In the rows, 128 means zero.
runs of hidden systems:
riki, trace 1 (8 x 26):
[[105  77 127  99  63 138  85 155 148 190 140 135 141 114 145 149 122 195
  150 135 115 101 152 139 140 143]
 [104 100 145 166 113 146 110 128 110 160 103 127 135 165 127  91 128 147
  160 202 113  79 120 160 194 111]
 [123 140 141 152 194 117 174 151 105  93 126 145 110 173  88  73 177 121
  154 151 124  81 129 116 139  85]
 [142 152 103 104 152 124 147 205 137  94 168 137 145 109 117 117 183 137
  136  87 121 125 186 101  89  95]
 [162 132 111 118  78 168  90 176 137 151 148 100 175  86 143 155 101 136
  112 126 107 141 186 141 134  84]
 [157 138 141 145 104 167 139 102 105 131  95 100 136 131 120 119  54 113
  109 155  84 114 113 165 171  75]
 [140 168 128 122 174 116 193  98  89  73  96 111  84 120  94  99 114  95
  146 101  97 121  97 148 132 126]
 [154 153 115  79 156 107 139 133 118 112 143 108  92  60  89 160 152 130
  160  70 140 156 142 116  90 158]]
Popo, trace 2 (8 x 26):
[[114 129 130 136 156 124 197 152 102 111 115 146 128 194 135  59 141  97
  121  92  91  88 132 150 112 109]
 [139 162 102 103 163 114 156 180 111  92 152 115 125  98 114 111 185 109
  157  66 124 139 173 125  86 135]
 [192 155 123 112 125 152 108 155 137 120 157 100 150  68 103 170 101 132
  108 117 126 155 175 106 117  66]
 [140 152 125 116  82 165 149  98 116 103 105 128 128 118 170 156  52 107
   88 135  85 137 116 145 148  89]
 [103 161 125 104 140 123 170  75  84  88  89 128  62 102 139 137 126 101
  163 131 108 125  87 154 148 169]
 [140 110 152  83 153 102 130 101 123 144 134 136  71  87  72 173 142 172
  164 111 154 119 112 100 115 154]
 [123  78 130  99  65 125  83 126 171 179 142 141 142 111 140 172  91 192
  109 120 133 134 128 115 117 151]
 [ 90 105 116 155  73 141  81 127 131 155 101 106 151 137 160 102 108 146
  152 178 115 124 118 175 180 169]]
nebo, trace 3 (8 x 26):
[[105  65 157 132 123 118 124 127 102 205 109 128 120 165 106  97 139 151
  171 135 123  73 118 165 147 157]
 [112  77 141 124 147 108 141 175 125 172 139 147 130 168  89  80 169 170
  164 109 116  67 147 133 120 127]
 [121 103 113 125 111 129 126 210 143 147 151 135 168 152 118  77 153 170
  138 107  94  89 178 135 121  99]
 [154 129 113 138 106 157 130 190 126 128 132 106 170 131 105  84 102 152
  127 128  74  94 170 154 152  65]
 [164 154 122 112 138 151 172 157 104  99 120 108 120 111  86 105  91 138
  135 110  63  94 152 147 145  60]
 [158 167 111  75 133 139 166 151  99  92 133 110  99  62 106 146 121 130
  153  81  79 121 163 140 121 103]
 [169 146 119  73 100 150 115 133 110 139 139  99 113  41 120 192 104 139
  144  99 111 143 162 134 120 122]
 [157 107 146  77  83 149 117  85 115 179 118 115 103  77 127 198  68 144
  123 107 112 131 123 147 131 130]]
kor, trace 4 (8 x 26):
[[132 152  99 115 145 110 188 156 125  78 119 118 128 144 106  65 109 121
  119  53  76 127 128 147  97 132]
 [161 177 104 113 143 139 128 143  90 106 125  67 127  62 112 131 136  85
  160  92 118 160 160 163 118 143]
 [194 148 144 101 130 153 129 113 116 129 129 103 112  70  82 178  75 140
  115 126 113 131 138 120 139  67]
 [123 126 134  78  94 133 171  79 122 114  99 146  84 116 137 156  59 145
  112  92  81 118  88 141 124 141]
 [103 130 140 109 130 127 137  79  73 145  90 110  74 103 139 145 143  98
  186 138 132 124  99 170 152 191]
 [146  88 173 115 152 128 116 116 104 189 132 129  91 112  73 159 153 162
  173 158 153  83 130 117 151 114]
 [100  65 134  91  81 119 124 151 149 180 134 161 125 143 128 127 112 204
  141 111  99  83 132 131 126 143]
 [ 81 108 111 154  87 136 104 150 119 151 106 109 152 150 158  79 137 139
  166 160 101 110 133 186 173 169]]
Deg, trace 5 (8 x 26):
[[142 100 127 125  90 125 133 116 167 137 114 128 146 142 101 110  32 181
   83 104  89 121 101 131 130 110]
 [ 89 136 114 144 112 114 124  87 123 102  83 104 101 122 124  91 100 140
  162 158 112 136  75 166 174 190]
 [124 124 155 119 172 106 123 109 118 125 128 138  71 105  71 148 172 167
  180 169 162 102 107  96 152 137]
 [115  98 130  70  92 132 143 159 147 145 153 172 109 114 128 159 127 202
  137 112  95  83 153 107 118 105]
 [ 90 125 107 128  68 161 107 160 111 142 116 121 148 125 184 117 139 133
  162 161  88 105 161 176 171 137]
 [135 126 167 164 167 148 137 120  72 163 116 122 124 158 126 119 178  77
  158 182 150  95 139 147 158  91]
 [144 114 150  91 161 128 193 133  89 150 139 157 105 151 131 138 147  92
  115  56 117  97 148 125  76 106]
 [141 142  92 100 103 133 121 170 117 135 135  87 153  88 148 124 130  99
  139  57 110 162 173 171  93 167]]
gat, trace 6 (8 x 26):
[[120 107 114 160 110 109  52 133 154 164 128  86 162 111 115 112 138 149
  151 150 172 168 120 141 137 193]
 [130  90 156 163 139 107 119 100 159 144 114 143 127 171  70 100  84 184
  108 162 138 107  77 104 154 106]
 [ 82 132 101 109 122 102 180 152 152  69 125 169 113 162 135  74 124 170
  129  94  79 103 113 123 113 145]
 [108 160  96 144 148 121 107 193 132  89 153 116 143 106 124  97 206 141
  178 154 141 132 170 120 139 132]
 [176 129 152 144 146 154 111 156 140 137 156 134 150 124  96 148 126 149
  106 175 141 107 158  87 147  28]
 [128 151 115 105  84 166 167 132 123  93 117 145 135 128 182 141  74 118
   86 122  66 114 139 142 136  79]
 [118 177 114 124 132 149 141 120  71  97 106  93 107  92 163 133 162  67
  174 147 118 140 138 173 157 147]
 [180 118 174 114 176 135 134 105  81 182 134 113 103 106  87 175 154  89
  145 116 166 119 140 124 114 104]]
vil, trace 7 (8 x 26):
[[108 144 104 117 115 118  80 143 124 128 129  90 118  63 124 140 169 147
  198 146 145 152 141 144 150 194]
 [155  78 165 154 117 144  79 135 147 202 141 128 162 145  98 140 113 166
  116 176 152 107 138 112 152  80]
 [ 96 104 123 108  91 130 179 131 129 123 106 163 123 178 154  90  87 147
  107  96  66  84 109 155 124 126]
 [106 171  98 131 144 121 129 150  99  77 113  94 104  90 114  90 166 128
  199 147 110 127 136 161 162 164]
 [181 109 156 139 163 135 103 160 126 168 158 113 144 115  60 138 151 153
  139 147 157 107 164 100 132  62]
 [133 107 120  88  86 143 162 154 142 140 139 152 145 145 155 133  81 144
   82  66  73 111 148 133  93  97]
 [119 183  95 125 105 148 125 120 103  80 101  80 121  80 153 122 110 100
  156 140  95 156 129 178 164 153]
 [185 124 169 148 179 134 115  96  99 159 122  97 109 111  52 145 123 120
  146 162 163 121 118 118 152  82]]
kor, trace 8 (8 x 26):
[[124  56 172 129 114 123 126  97 140 203 122 166 128 184 126 137 102 155
   97 127 143  93 100 116 121 121]
 [ 82  77 126 147 106 101 111 121 140 179 113 129 148 178 150  86 139 131
  136 113 147 132 104 157 121 209]
 [131 109 127 187 146 112  71 151 142 162 133  91 169 140  91  80 160 139
  154 168 171 140 131 134 150 145]
 [141 119 111 155 137 106 111 172 189 109 151 128 169 147  73  79 113 194
  106 128 127 130 132  92 121  98]
 [103 169  67 137 111 111 131 165 164  50 129 118 155 120 144  73 118 146
  122 107  96 163 130 132 121 156]
 [143 206  99 150 156 140 127 143 112  47 124  93 129  88 122 116 147  98
  147 160 127 160 143 124 153 101]
 [163 173 131  97 162 138 175 130 124  68 145 148 101  97 107 160 125 128
  106 115 112 125 141  84 110  56]
 [119 152 117  64 102 143 170 117 110 104 130 155  97  96 190 183 121 100
  117  80 101 138 141 130  98 139]]
nebo, trace 9 (8 x 26):
[[123 115 158 173 173 132 161 127  80 151 110 131 131 195 127  75 170  69
  139 145 139  94 126 151 139 104]
 [145 136 129 140 190 110 159 174 118 119 151 132 147 160 102  86 189  92
  126  81 146 124 160 112  79 108]
 [155 144  94 140 121 126 114 186 159 112 154 106 194 126 137 101 127 114
   89  76 128 169 169 124  84 114]
 [162 153 106 158 108 142 112 122 143 105 110  78 171 116 116  99  51 115
   84 117 107 170 116 155 140 109]
 [144 168 116 127 151 114 167  86 118  70  93 101  92 105  84 105  74 125
  126 113 102 147  78 141 139 137]
 [114 168 101  89 143 100 135 112 134  67 128 122  77  64 110 153 145 150
  166 111 133 158 111 108 118 181]
 [118 134 118 106  91 127  73 116 164 123 146 134 119  68 142 193 134 175
  137 163 161 163 125  95 137 157]
 [106 102 150 130  83 146 101  76 146 156 115 159 116 139 167 176  92 156
  105 190 137 119  95 115 163 120]]
gat, trace 10 (8 x 26):
[[ 82 113 137  92 125 109 134  94 103 147 112 142  69 109 140 157 167 138
  187 131 143 115 105 140 133 205]
 [108  65 153 113 122 110  99 139 134 205 148 154 121 142 124 150 177 165
  159 125 165 101 141 116 114 162]
 [ 98  66 133 143  77 129  96 156 163 191 133 149 173 176 153 105 117 171
  114 139 125 103 133 137 132 135]
 [ 88 107 119 180 112 129 127 152 131 131 105 128 159 193 142  48 126 138
  134 166 103 101 115 163 167 132]
 [130 136 130 164 184 120 173 166 107 104 122 126 134 175  88  45 160 114
  148 130 109  87 139 139 135  93]
 [167 151 113 128 161 131 158 195 125 102 154 116 160 131  99  93 144 117
  112  76 106 126 177 120  92  72]
 [177 173  98 140 117 152 105 158 140  92 140  83 171  83 121 127  93 113
   98 118 114 171 163 131 126  85]
 [168 179 126 130 133 147 131  85 114  85 104  93 110  77 107 153  70 108
  114 152 118 158 107 132 158  95]]
Deg, trace 11 (8 x 26):
[[ 75 157 105 145 143 106 139 138 145  52 123 154 101 137 126  93 165 167
  163 181 124 116 104 106 162 144]
 [106 160 121 111 148 130 148 160 135  69 149 169  98 114 133 145 180 164
  156 173 123  99 148  84 144  84]
 [112 158 115 100 101 164 148 167 126  90 148 165 128 116 188 161 144 131
  123 153  90 106 174 114 138  73]
 [124 164 126 134 111 175 134 133  92 114 125 131 141 125 205 160 149  60
  122 166 119 134 159 146 148  90]
 [156 147 156 134 151 155 143  99  87 145 128 132 129 136 172 176 151  36
  102 127 163 148 141 124 109  98]
 [156 126 136 111 127 131 134 108 124 158 142 128 142 124 167 173 124  65
   81  61 158 171 135 123  66 146]
 [149 120 114 147 109 118  80 117 154 158 133  90 177 119 146 135 109  98
   88  92 169 198 124 133  92 173]
 [142 104 137 183 139 103  87 106 173 149 125 108 169 161 101 100  97 129
   81 134 177 172  89 110 116 150]]
riki, trace 12 (8 x 26):
[[171 137 144 118  99 180 127 128  86 159 119 101 145 106 151 162  91  87
  115 134  98 119 163 164 144  69]
 [159 135 149 120 145 147 180  98  73 140  95 103 106 134 113 117  87  73
  121  89  91 114 118 173 130 106]
 [152 140 121  98 165 107 164 120  89 129 112  92  99  98  86 113 130  95
  159  52 121 142 125 161  92 172]
 [161 100 132  99 127 105  98 123 132 180 136  90 125  77  72 149 114 156
  153  74 146 148 133 135 101 174]
 [129  72 138 118  91 114  98 116 152 186 114 117 126 123  82 120  70 202
  139 123 114 111 103 144 144 157]
 [ 88 106 128 146 124 105 121 124 136 123 105 128 109 148  88  75 126 192
  177 166 114  96  91 142 176 161]
 [106 137 127 140 171 103 123 159 139  91 144 145 105 124  79 105 189 183
  181 176 146 102 130  91 152 121]
 [125 130 121 107 124 134 120 187 157 111 169 164 132 116 123 147 167 186
  137 148 122 101 173  81 131  75]]
vil, trace 13 (8 x 26):
[[146  74 169 104  89 157 124 107 122 205 125 153 131 143 141 179  89 144
  100 128 121  93 132 128 133  84]
 [ 85 122 119  99  86 137 158 108  91 137  90 129 102 132 177 121 113 113
  156 110  79 106 111 189 143 178]
 [127 121 143 146 154 125  98 129  85 161 111  85 114 103  87 110 174 122
  202 163 147 112 132 165 166 157]
 [150  61 158 125 135 122 119 159 133 210 144 131 151 158  80 110 129 165
  129  99 132  87 151 123 106 104]
 [103 115  88 106  72 129 138 168 142 128 122 120 157 135 154  84  95 153
  124  73  66 124 145 170 117 159]
 [141 158 102 168 128 136  99 139 121 100 105  68 146  99  86  83 109 138
  162 172 112 139 127 162 181 121]
 [180 115 156 129 167 124 152 131 132 135 131 126 118 136  40 111  94 167
  113 118 116  94 121 104 130  57]
 [128 141 101  60 104 122 166 149 138  95 137 142 106  88 124 142  99 167
  124  57  75 123 139 125  94 131]]
Popo, trace 14 (8 x 26):
[[147 127 147 162 129 155 132 120  99 139  96 100 135 141  89  93  87 134
  140 179  94  92 118 161 188  73]
 [111 114 138 101 151 115 207 132 104 117 115 162  92 174 118  87 126 133
  134  80  81  75 116 139 112 125]
 [122 140  97  78 129 111 136 181 126 114 155 118 118  80 120 130 177 151
  172  68 117 134 170 129  95 165]
 [178 131 124 120 101 158  79 161 135 151 148  90 157  67  97 162 100 162
  130 146 119 133 171 125 149  76]
 [132 123 140 126  86 164 155 109 106 136  98 132 134 148 154 123  59 121
  101 143  70  96 117 165 162  84]
 [ 94 143 122 100 145 117 183 112  77 104  98 130  74 126 136 105 151 104
  181 101  97 100 113 168 132 172]
 [158 114 139  85 158 109 125 145 118 155 150 116  97  75  60 156 156 164
  172  90 142 116 147 110 103 138]
 [153  90 127 101  63 146  94 143 159 177 141 125 162 105 131 159  68 177
   96 103 104 129 151 129 119 109]]

runs to name:
trace 15 (2 x 26):
[[112 124 167 162 166 138 143 100  76 147 106 136 104 165 133 116 169  87
  158 194 147  89 111 143 170 108]
 [125  90 162 110 168 108 163 126 111 171 144 169 110 173 129 137 176 105
  124  80 157 100 130 106  74 135]]
 | Popo
trace 16 (2 x 26):
[[ 70 104 110  90 113  93 153 138 144 116 125 164  97 141 138 102 145 179
  154  92 105 103 110 132 110 195]
 [101 132 103 136 122 122  91 187 132 122 146 115 138 104 121 104 193 170
  195 169 131 113 165 134 155 147]]
 | Deg
trace 17 (2 x 26):
[[ 95 102 107 105  43 142  91 128 148 156 116 124 143 107 175 148  88 175
  137 141 100 127 128 155 153 168]
 [104 129 139 180 128 139 119 106 108 122  92 114 126 159 123  85 120 127
  155 209 120 104 100 159 199 120]]
 | kor
trace 18 (2 x 26):
[[112 162  92 101 111 108 134  94 129  78 102  97  93  73 127 132  91 133
  146  98 107 168  93 152 131 201]
 [131 132 139 112 160 100 103 102 126 127 130 116  81  76  70 159 157 164
  181 143 168 138 105 108 138 169]]
 | gat
trace 19 (2 x 26):
[[ 82 133  80 135  96 103  88 162 180  99 147 134 158 123 169 109 158 160
  132 130 143 166 133 114 115 190]
 [112 134 125 187 145 124  88 158 164 107 146 142 164 159 126  99 165 149
  122 203 163 133 130  91 154  98]]
 | Deg
trace 20 (2 x 26):
[[126 131 113 158 131 111 113 130 159  91 114 112 132 128  64  79  85 194
  138 168 107 121  96 124 175 118]
 [ 98 158 109 108 134 117 163 144 146  49 131 158  92 118 107 110 124 191
  149 152  90 100 112 101 153 109]]
 | nebo
trace 21 (2 x 26):
[[ 92 110 157 141 121 148 112 116 121 149 132 173 113 150 166 156 173 138
  148 213 149  87 127 110 168 101]
 [ 83 107 149 119 131 141 166 144  97 149 130 181 114 189 175 117 186 111
  144 144 115  71 146 135 129 110]]
 | vil
trace 22 (2 x 26):
[[ 83 120 124 185 132 129 101 153 123 139 127 139 156 176 166  88 194 113
  153 190 155 113 137 137 160 141]
 [141 106 161 168 169 135 153 147 121 149 137 155 153 206 119  90 152 106
  101 147 142  90 139 110 127  56]]
 | gat
trace 23 (2 x 26):
[[163  98 144 140 170 103 104 153 159 164 164 128 153 137  79 129 159 142
  111 101 183 145 146  81  81 117]
 [113 121  95 119  78 123 123 145 181 115 140 147 170 145 181 125  88 143
   68  87 114 161 130 118  92 145]]
 | vil
trace 24 (2 x 26):
[[130 112 129  95 115 114 165 113 158 124 134 164 128 153 144 143  83 135
   66  55 114 139 106 103  71 133]
 [103 169  79 124  96 118  91 131 142  84 121  95 133  77 161 130 135 126
  150 128 132 185 124 145 134 203]]
 | Popo
trace 25 (2 x 26):
[[ 62 102 138 125 119 115 159  94 113 130 100 171  91 178 168 109 141 135
  149 149 115  90  85 145 145 173]
 [100 100 136 121 155  94 111 153 120 161 143 135 112 126 108 122 212 149
  188 126 166 110 141 118 116 181]]
 | Popo
trace 26 (2 x 26):
[[155  93 143 101 109 134 136 112 100 200 121 106 136 122 143 147 104  86
  113  52 125 139 138 167  86 157]
 [145  85 137 123 120 112 116 112 112 198 109  85 137 128 102 108 102 114
  136  64 126 141 114 179 105 188]]
 | nebo
trace 27 (2 x 26):
[[108 115 120  67 104 106 171 113 144 109 122 162  89 124 130 143  86 170
  114  64  91 118 102 119  93 160]
 [ 99 142  93 120  88 127  73 148 136 120 124  92 132  69 146 134 146 157
  183 159 128 150 138 155 161 188]]
 | Deg
trace 28 (2 x 26):
[[133 171  83 142  93 143 100 155 159  85 140 103 180 104 178 128 110 106
   92 123 123 188 154 129 116 129]
 [149 186 129 169 155 149 130  99 108  71 105 101 121 115 118 121 112  89
  125 191 131 147 108 129 174  86]]
 | Popo
trace 29 (2 x 26):
[[121 122 121  96  89 131 161 114 163 100 123 165 117 138 140 138  56 178
   81 109  80 113 101 109 124 104]
 [ 71 170  87 119 108 125 129 142 116  71 114 121 107 101 172 115 167 127
  182 153 108 135 129 155 156 181]]
 | gat
trace 30 (2 x 26):
[[138 158  88  86  97 126 135 137 122  99 119  88 121  64 126 131  89 130
  143  65  83 157 140 164 112 168]
 [162 165 132 120 126 156 117  93  95 111 104  80 100  60 103 161  89 119
  156 163 111 139 123 152 176 110]]
 | kor
trace 31 (2 x 26):
[[122 120 120 177 144 117  66 166 136 154 144  96 165 126 112  96 186 131
  166 166 174 145 152 134 144 153]
 [158 103 152 181 152 139 124 149 141 161 136 132 179 190 102  90 119 121
   85 147 142 108 137 113 130  56]]
 | Popo
